-0.40 0.12 -0.37 -0.41 0.25
-3.07 -2.34 -0.47 0.26 -0.43
-1.90 2.21 -1.18 -1.81 -0.96
-1.77 2.55 -0.91 -0.17 0.05
-1.13 -1.44 -0.07 -2.28 -1.71
-1.17 1.19 0.71 -0.78 2.52
0.86 -0.10 0.02 -2.57 -1.27
-0.47 -3.61 1.45 0.53 1.59
-4.04 -1.34 0.24 -0.26 -0.87
0.11 -0.39 -2.07 0.60 -2.72
|
-0.40 -0.37 0.25
-3.07 -0.47 -0.43
-1.90 -1.18 -0.96
-1.77 -0.91 0.05
-1.13 -0.07 -1.71
-1.17 0.71 2.52
0.86 0.02 -1.27
-0.47 1.45 1.59
-4.04 0.24 -0.87
0.11 -2.07 -2.72

-3.38 -0.13
-2.47 -1.86
0.26 -2.81
-0.22 5.70
0.54 3.84
|
-3.38
-2.47
0.26
-0.22
0.54

0.13 2.23 2.99 -3.32 -3.25 -2.05 -3.68 4.06 1.38 2.77
0.46 0.79 -0.05 -1.38 -0.63 -3.20 -0.88 0.08 -0.04 1.60
0.38 0.75 -0.13 -0.74 -0.64 -3.04 -1.09 0.45 -0.13 1.91
0.56 0.56 0.16 -0.90 -1.04 -3.19 -0.32 0.10 -0.21 0.24
0.41 0.74 -0.15 -0.91 -0.61 -3.21 -0.59 -0.60 -0.02 1.53
0.27 1.34 1.20 -2.76 -2.37 -2.75 -2.48 2.39 -0.28 1.08
0.39 0.73 -0.06 -1.74 -0.64 -3.00 -1.23 -0.62 -0.10 1.27
|
0.13 2.99 -3.25 -3.68 1.38
0.46 -0.05 -0.63 -0.88 -0.04
0.38 -0.13 -0.64 -1.09 -0.13
0.56 0.16 -1.04 -0.32 -0.21
0.41 -0.15 -0.61 -0.59 -0.02
0.27 1.20 -2.37 -2.48 -0.28
0.39 -0.06 -0.64 -1.23 -0.10

-2.98 5.20 4.08 3.90 -3.87 -1.84 -1.66 0.21 0.31 -2.87 0.72 1.07 0.97 0.48
5.01 -0.62 -1.14 -2.13 1.98 0.91 -0.34 1.37 0.02 -0.89 4.38 -4.33 -3.87 2.44
|
-2.98 4.08 -3.87 -1.66 0.31 0.72 0.97
5.01 -1.14 1.98 -0.34 0.02 4.38 -3.87

-1.05 0.65 0.06 0.05 0.81 1.46
-0.76 -0.68 -0.11 0.49 0.63 1.04
0.92 1.05 -0.11 -0.15 -0.29 1.15
-0.11 0.54 -0.38 -0.03 -1.06 -1.74
0.71 0.33 0.25 -0.49 0.22 1.22
0.73 -0.48 0.03 -0.66 0.40 0.61
1.26 0.13 0.65 0.36 0.47 -4.31
-0.21 0.03 0.50 -0.01 0.35 -2.47
-0.21 -0.20 -0.28 -0.31 -0.30 -0.37
0.43 0.22 -0.18 -0.13 0.48 -1.12
-0.02 -0.20 0.23 0.52 0.64 0.02
-0.43 -0.11 -0.53 -0.04 0.15 1.85
|
-1.05 0.06 0.81
-0.76 -0.11 0.63
0.92 -0.11 -0.29
-0.11 -0.38 -1.06
0.71 0.25 0.22
0.73 0.03 0.40
1.26 0.65 0.47
-0.21 0.50 0.35
-0.21 -0.28 -0.30
0.43 -0.18 0.48
-0.02 0.23 0.64
-0.43 -0.53 0.15

-0.06 -0.02 4.17 0.03 0.21 3.84 4.17 4.58
0.07 0.05 1.92 0.00 0.04 0.02 1.92 4.81
0.00 -0.03 4.34 0.13 2.97 4.32 4.34 5.19
1.34 4.67 4.19 4.08 4.67 5.04 4.19 4.30
0.00 -0.01 5.27 0.04 0.16 3.77 5.27 4.58
-0.03 0.02 3.96 0.57 4.53 5.02 3.96 4.43
-0.02 0.03 4.31 0.02 0.54 4.38 4.31 5.11
-0.01 0.03 4.77 0.02 0.26 3.79 4.77 4.75
0.51 4.23 4.43 5.19 4.65 4.36 4.43 4.87
-0.08 0.00 4.74 0.49 4.45 4.45 4.74 5.27
0.02 -0.05 4.30 -0.04 -0.01 1.63 4.30 4.83
|
-0.06 4.17 0.21 4.17
0.07 1.92 0.04 1.92
0.00 4.34 2.97 4.34
1.34 4.19 4.67 4.19
0.00 5.27 0.16 5.27
-0.03 3.96 4.53 3.96
-0.02 4.31 0.54 4.31
-0.01 4.77 0.26 4.77
0.51 4.43 4.65 4.43
-0.08 4.74 4.45 4.74
0.02 4.30 -0.01 4.30
